(in the rows, 128 means zero)
Turns in one plane each, and the order they were made in; the first pair answered
j37:
[141 154 125 147 168 127 123 106]  ->  [159 114  97 101 133 134 109 117]
[169 133  84 131 121 135 152  87]  ->  [167 129 113 140 128 140 167  82]
[150 129 126 133 129 130 131 126]  ->  [148 132 127 135 132 132 135 127]
j125:
[105 165 195 181 155 117 150 147]  ->  [ 94 135 166 135  80  94 120 196]
[106 134  97 123 140 123 131  95]  ->  [103 125  92 113 123 121 123 101]
[149 123 108 117 125 113 109 108]  ->  [152 119 114 116 127 121 123  99]
[165 151 123 125 163  97 116 160]  ->  [167  95 132  87 117 120 128 162]
j94:
[107 138 114 126 100 124 129 125]  ->  [140 119 154 119 127 127 145 147]
[ 68 125 125 160 112 144 138  85]  ->  [ 99  93 182 144 111 137 156 136]
[115 120 170 146 121 133 139 133]  ->  [126 136 148 151 150 147 136 101]
j939:
[112 180 152 164 135 137 127 108]  ->  [153 114 113  96  81 158 117 109]
[114  98 118 118  97 131 127 142]  ->  [ 98 131 145 154 127 118 131 149]
[115  81 143 102  86 130 135 152]  ->  [ 73 147 157 165 126 117 137 125]
[159 162 182 140 148 133 162 126]  ->  [152 153 107 115 119 164 147  68]
j840:
[172  99 142  65 112 121 100 194]  ->  [188 143  91  75 153 120  72 163]
[107  99 112 126 112 142 143  76]  ->  [112 100 111 128 115 141 140  78]
[194 117 170 131 206 152 150 132]  ->  [132 192 119 178 208 125 111 114]
[112  72 198 115  77 121 160 171]  ->  [214  79 138  90 176 148 143 121]

(2 to 3 turns a pair)
[124  86 136 130 127 190 175  47]  ->  [175  99  90  71  93  99  98 184] => j939 then j125 then j37
[127 114 169 104 101 100 115 202]  ->  [109 174  89 146 174 143 107  74] => j37 then j840 then j939
[119 114  80  93  78 130 100 130]  ->  [145 118 131 130 157 172 150  68] => j840 then j125
[126  88 161 111 162 145 156 144]  ->  [137  98 143  98 157 122 132 181] => j939 then j37 then j939
[128 101 178 152 160 159 175  86]  ->  [185  94 172 113 157 110 135 175] => j125 then j840 then j840
[179 112 118 106 133 143 114 175]  ->  [142 164  82 144 158 144  99 125] => j94 then j939 then j939
[121 119  85  81  63 115  97 155]  ->  [112 186 172 178 174 113 139 128] => j37 then j125 then j94
[ 81 147 139 122 120  93 135 167]  ->  [ 89 171  96 134 156 111 124 115] => j94 then j94
[103 130  56  91  83 122  89 106]  ->  [ 84  82 143  95  59 150 153 108] => j125 then j94
[137  90 177  94 111 142 149 146]  ->  [ 72 145 179 149 118 131 146 126] => j939 then j94
[ 70 129 178 148  78 106 144 169]  ->  [159  79 130 108 133 182 170  76] => j939 then j840 then j94
[109 137  96 125 109 126 110 129]  ->  [144 129 120 118 124 106 112 164] => j94 then j37 then j37
[ 94 157  87 120 128  85  93 115]  ->  [ 79 112 182 136 115 107 152 120] => j840 then j37 then j125
[ 87 175  53 146 109 113  90 119]  ->  [136 124 141 121 106  79 113 222] => j94 then j37 then j37
[113 127 189 142 134 125 149 174]  ->  [ 72 114 133 124  87 165 143 107] => j939 then j840
[109 139 148 136  84  92 108 162]  ->  [139 122 154 146 138 158 151  68] => j125 then j94
[179 119  83  94 198 125 119 132]  ->  [ 87 102  90  84  79 109 113 167] => j94 then j840
[130  95  65 106 114 148 123  82]  ->  [164 127 108 139 200 135 137  92] => j840 then j939 then j94
[143 152  92 137 135 122  80 125]  ->  [136 119  90 117 107 144  92 103] => j125 then j840
[141  96 164 125 142 159 173 105]  ->  [ 69 128 145 146  93 133 145 117] => j939 then j840 then j94
[ 92 134  88 121  82 151 108  91]  ->  [ 86 120 134 136  91 169 140  82] => j125 then j840
[202 125 110  89 145  99  95 187]  ->  [205 115 109  82 135 105  97 185] => j125 then j125 then j125
[133 117 175 132 176 115 153 167]  ->  [ 95 120  74  99 103 114 104 143] => j94 then j125
[135 155 170 171 142 130 197 126]  ->  [120 119 112 110  48 120 156 158] => j125 then j939 then j840
[ 73 135 141 149  89 122 135 158]  ->  [120 118 167 155 152 157 174 113] => j125 then j94
[164  75 177 105 120 159 163 118]  ->  [111 177 176 175 152  93 122 158] => j125 then j840
[187  77 151  84  83 100 135 178]  ->  [ 91 176 176 186 117  77 139 153] => j939 then j94
[100 196 116 161 155 101  65 137]  ->  [ 67 154 196 166 119 110 111 162] => j125 then j939
[ 83 139 164 152 120 109 142 148]  ->  [ 89 158  85 134 118 110 105 126] => j840 then j939 then j125
[134 127 174 150 151 127 143 146]  ->  [105 101 144 122  81 135 129 143] => j939 then j94
[104 155 100 152 118 138 101 108]  ->  [121 126  95 126 104 153 106  98] => j37 then j840 then j840
[181  81  96  92 134 175 162 102]  ->  [ 87 126 191 173 123 148 187 129] => j37 then j840 then j840
[147 118 115 101 124 103 127 166]  ->  [125 156 106 140 164 128 138 103] => j37 then j94
[143 149 116 108 121  90  99 167]  ->  [164 135  95 104 158 138 123  93] => j125 then j840
[203 140  99 110 178 101 102 168]  ->  [154 100 200 124 131 109 155 201] => j94 then j94 then j37
[209  96 130  77 160 138 119 152]  ->  [183  71 175  83 137 155 150 149] => j37 then j125 then j125
[124 186 135 179 162  86  95 143]  ->  [158 160  71 145 165 118  87  92] => j939 then j125 then j125
[ 85 153  66 136 108 127  99 117]  ->  [150  90 178 132 149 156 172 131] => j939 then j125
[144 106 132 100  98 121 118 161]  ->  [165 120 159 118 145 122 133 157] => j37 then j125 then j840
[ 61 123  88 148  94 115  78 139]  ->  [112 106 175 179 186 155 148 103] => j840 then j125
[152 116  68 114 159 199 131  17]  ->  [202  51 197  90 147 169 175 131] => j94 then j94
[124 157 125 178 149 109  71 120]  ->  [152  99 181 143 125 110  97 171] => j94 then j840
[ 77 112 136 135  92 145 148  97]  ->  [119  99 188 138 128 138 168 121] => j840 then j94 then j939
[152  70 151 112 106 160 168 110]  ->  [181 110  75  92 122 122 105 138] => j125 then j37
[110 125 114 171 138 146  95 105]  ->  [143  74 134 140 125 164 112 117] => j840 then j939 then j840
[193 102 158 110 168 127 142 144]  ->  [174  96 149  94 125 104 122 179] => j94 then j939
[158 107  82 105 122 130 100 143]  ->  [146 103 153 125 117 117 126 181] => j840 then j939 then j37
[135  93 167 115 118 140 134 142]  ->  [159  93 128  96 123 139 114 143] => j37 then j125 then j840
[176 104 106 107 152 155 124 110]  ->  [126 168 134 171 173 117 116 128] => j939 then j840
[133  94 155 126 116 139 156 111]  ->  [108 157 141 162 135 101 124 134] => j125 then j94
[147 143 127 126 164 154 132  95]  ->  [105 130 111 103  85 133 107 137] => j37 then j94
[125 117 170 136 124 126 140 134]  ->  [129 155 143 152 155 120 123 120] => j125 then j94
[ 54 121 124 143  76 158 148 115]  ->  [ 93  87 100  97  63 165 138 136] => j125 then j37 then j840
[145 113  81 113 142 167 140  95]  ->  [109 153  76 143 151 145 126  95] => j939 then j94
[ 71 135 108 149 112 158 125  84]  ->  [ 76 118 128 141 106 165 135  85] => j37 then j37
[165 132  81 117 135 128 110 113]  ->  [141 109 145 121  97 107 133 171] => j125 then j840 then j94
[146 138  82 120 139 108  95 162]  ->  [151 125 164 141 170 118 137 167] => j94 then j37 then j125
[142 111 146 107 128 136 164 151]  ->  [131 128 159 125 144 136 167 148] => j37 then j37 then j37
[176 160 154 146 197  93 107 162]  ->  [213  87 143  88 165 131 124 145] => j37 then j125
[ 93 137 159 148  86 125 139  99]  ->  [124 153 165 144 107  86 121 156] => j125 then j94 then j125
[147  90 167  94  96 141 154 147]  ->  [157 146  83  96 113 112  94 146] => j125 then j840 then j37
[159  96 140 108 133 143 144 124]  ->  [144 148 120 145 167 127 125 114] => j840 then j939 then j939
[119 121 108 133  76 158 120 122]  ->  [133 158  93 139 101 128  95 143] => j840 then j125 then j125
[126 106 186 146 132 138 166 142]  ->  [182  98 121 103 147 148 143 125] => j840 then j37 then j37
[141 161 164 129 126  98 114 194]  ->  [171 140 178 135 173 147 156 127] => j94 then j37 then j37
[140 120  89 128 120  97  96 152]  ->  [126 134 131 174 167 122 140  99] => j125 then j37
[143 169 105 133 148 121 102 133]  ->  [157 144  91 112 140 134 106 114] => j37 then j840
[155 106 166 124 180 142 166  88]  ->  [125  72 168  90  89 113 147 153] => j94 then j939
[ 87 140 141 138 105 110 134 151]  ->  [137  93 118  95 107 144 145 126] => j840 then j939 then j939
[135  97 149  95 100 136 169 133]  ->  [149 135  98  92 112 103 120 160] => j125 then j37 then j94
[114 141 124 167 153 121 134  95]  ->  [136 137 155 157 159  99 135 143] => j94 then j840 then j125
[ 79 151 154 154 112 111 131 150]  ->  [ 90 111 129 116  75 124 128 148] => j125 then j37 then j37
[106 108 113 101  80 133 124 130]  ->  [ 82 153 148 154 114 110 129 135] => j37 then j125
[146  60 105  76 124 173 147  94]  ->  [128  84 120 113 151 181 162  59] => j840 then j37
[121 144 161 164 161 139 155 137]  ->  [108 108 130 116  83 130 135 166] => j125 then j939 then j840
